One turn moves every row onto another: examples first, then more rows asked
logiv: [-35.9 -39.8  -7.4  -5.2  10.2 -40.8 -20.9  27.0  -1.5  -2.4   8.7  -5.9
  -2.9 -32.6 -43.0 -20.2  -2.5  49.7 -19.2 -18.6  39.2]
modu: [-40.3 -39.3  25.2  12.0   9.6 -40.6   2.6   5.7  -8.5 -18.8  43.3 -15.5
 -28.2  -7.4 -37.5 -31.2  -5.5  31.2 -30.2 -17.3   9.1]
seb: [-31.8 -16.2   4.6 -18.3  16.4   0.4  30.7   9.6 -33.6 -11.4  32.3  -2.5
 -10.8 -19.6  -3.8 -11.4  33.7  -6.6  -0.4  22.6  -1.8]
masar: [-21.1 -11.3   5.6  28.4  21.7  12.1   0.8  14.2   2.7 -23.9  16.8   3.1
 -12.7 -31.2 -21.1 -25.5  25.6  27.6 -15.1 -13.0  13.2]
gibu: [-30.6 -22.9  -5.8  -6.9  -5.8 -41.1 -24.5  22.2   2.1   2.0   3.9 -12.4
   4.4 -29.4 -39.3 -16.3  -4.6  56.1 -20.6 -16.7  30.8]
bol: [-43.7   5.3   8.9  15.4  10.2  -0.2  15.1  11.8 -39.5  -3.2  47.4  18.7
 -11.0  -8.2 -12.7 -17.4 -10.9  30.5   7.6  -6.6  17.9]
nidom: [-37.2 -32.3  -2.9  -8.2   5.2 -41.6 -21.0  26.7   6.2  -2.9  12.4  -9.8
  -5.7 -19.8 -52.5 -22.4  -1.8  46.5 -24.4 -23.8  25.6]
kebad: [-39.2   0.0   8.0 -23.5  11.6 -11.3  -3.8  27.9 -22.5 -13.4  25.6 -34.5
   9.0 -30.0 -14.0   3.1  -2.7  27.2  44.3  14.1  -4.4]
fovo: [-29.7 -12.7   6.7 -21.0   8.7  -6.3  35.6  -0.1 -28.7 -11.2  18.3  -2.2
   2.4 -20.8   1.9  -4.4  28.2  -7.7   7.0  19.2   0.4]
zeri: [-37.4   6.4   9.7   9.0   9.6   9.2   6.6   8.0 -32.0  -1.7  49.0  10.0
 -18.0 -10.7  -5.6 -24.9 -15.5  27.9   5.7 -11.2  14.7]
gug: [-57.3 -30.3  -7.5 -41.9  -1.8 -58.5  -3.8  17.3 -16.1   4.9  17.9  -3.1
   4.9 -18.3 -23.1  10.3  11.7   8.4   2.2  21.9  15.9]
doz: [-38.6 -29.1 -13.3  -4.9   3.8 -30.8 -29.8  28.5   1.7  -1.4  16.1 -10.1
  -6.0 -29.2 -47.4 -20.9   2.9  50.6 -25.9 -17.1  31.9]
Mis: [-44.8   2.7  12.0 -23.1   7.4  -8.0  -8.8  20.6 -28.9 -13.0  23.1 -25.7
  18.5 -31.8  -4.0   0.6   0.1  27.7  36.5  21.9  -0.6]
Tad: [-38.6 -44.2  33.4   8.4  13.1 -37.4  -3.1  -1.4  -8.4 -20.3  42.5  -9.1
 -13.1 -11.1 -32.4 -38.1  -5.9  33.0 -29.6 -10.8   3.1]
Lik: [-51.2  -6.0   7.7 -16.8   1.1  -8.9  -4.9  22.7 -21.6  -7.1  15.7 -34.4
  15.1 -29.9 -12.5   4.4  -2.8  23.9  38.7  20.6  -7.5]
vut: [-64.3 -28.0   7.4 -10.2   2.1 -54.1  -7.4  14.6  -2.9 -28.1  24.1 -45.8
   3.0 -28.3  -5.6   9.0  10.5  35.1 -19.1  15.7  27.1]
Tatu: [-45.9 -28.0  -5.6 -50.6   4.4 -56.1  -5.5   3.8 -16.0   8.6  22.4  -7.7
  11.4 -15.9 -27.2   9.0   9.6  10.3   7.5  10.9  18.9]
Bip: [-46.8   7.8  13.5   8.9  13.6   4.9   9.7   6.1 -38.5  -5.2  33.4  17.3
 -19.8 -16.0  -7.1 -17.6 -14.0  25.1  11.0 -10.6  15.7]
Sus: [-19.9  -4.3   2.3  23.4  16.5  16.6   6.7   4.7  -8.5 -20.5  22.0  -4.3
 -10.2 -28.6 -19.8 -26.7  20.5  33.5 -19.3 -22.6  24.1]
mepu: [-48.1 -31.7  -9.9 -43.6   1.4 -56.5  -8.0   8.5 -17.4  15.4  13.3  -8.2
  -1.7 -11.9 -30.6   2.9   6.2  12.3   8.8  17.9  14.8]
Geve: [-17.5  -6.2  11.3  17.7  13.1  15.0   4.5  12.4  -6.7 -29.2  21.5  -2.8
  -4.2 -37.2 -20.8 -25.7  28.6  27.1 -22.9 -18.5  13.9]
darem: [-15.1 -11.6  13.4  26.4  15.8   9.9   3.1   6.5  -6.2 -26.2  18.0  -9.9
  -7.6 -32.2 -30.4 -28.1  29.7  35.0 -21.9  -3.0  23.0]
Rarub: [-63.3 -32.3  12.0  -8.2  -1.0 -60.3  -3.1  20.9 -11.8 -30.3  19.4 -42.6
   7.3 -24.6 -20.2   8.9  12.6  35.1 -13.7  18.7  19.5]
vun: [-64.3 -28.7   4.1  -7.2  -6.8 -54.3 -11.2  14.4  -3.8 -30.6  30.4 -45.7
   6.9 -19.9 -21.7   4.9  12.9  28.4 -18.7  15.0  26.6]
mufik: [-35.9 -38.4  27.5   1.1  11.7 -33.3   1.3   3.3 -15.0 -30.0  43.6  -9.2
 -19.9 -12.1 -35.4 -42.3  -9.9  29.0 -30.5 -18.9  13.7]
fuz: [-33.4  -9.7  -3.6 -21.6  10.7   3.0  35.6   2.9 -18.2 -11.9  28.5  -3.2
   7.5 -17.7  -0.6  -6.0  25.9  -3.5   3.5  18.9  -5.5]
Besa: [-47.2 -21.3  -7.6 -50.3  -1.7 -52.9  -9.4  16.8 -21.3  15.5  21.2  -2.2
  -0.5 -14.7 -16.6   6.4   7.0   9.1   5.4   5.5   3.3]
Teb: [-26.6 -14.3   5.1 -19.8  13.6   4.1  23.4  -1.6 -28.2 -13.8  24.1  -5.7
   4.5 -29.7   0.7  -7.1  26.5  -4.5  14.4  23.3  -3.3]

zeri turns into modu
Sus turns into nidom
Now find these:
Tad turns into vut
masar turns into logiv
fovo turns into Geve
vun turns into Lik
Besa turns into seb

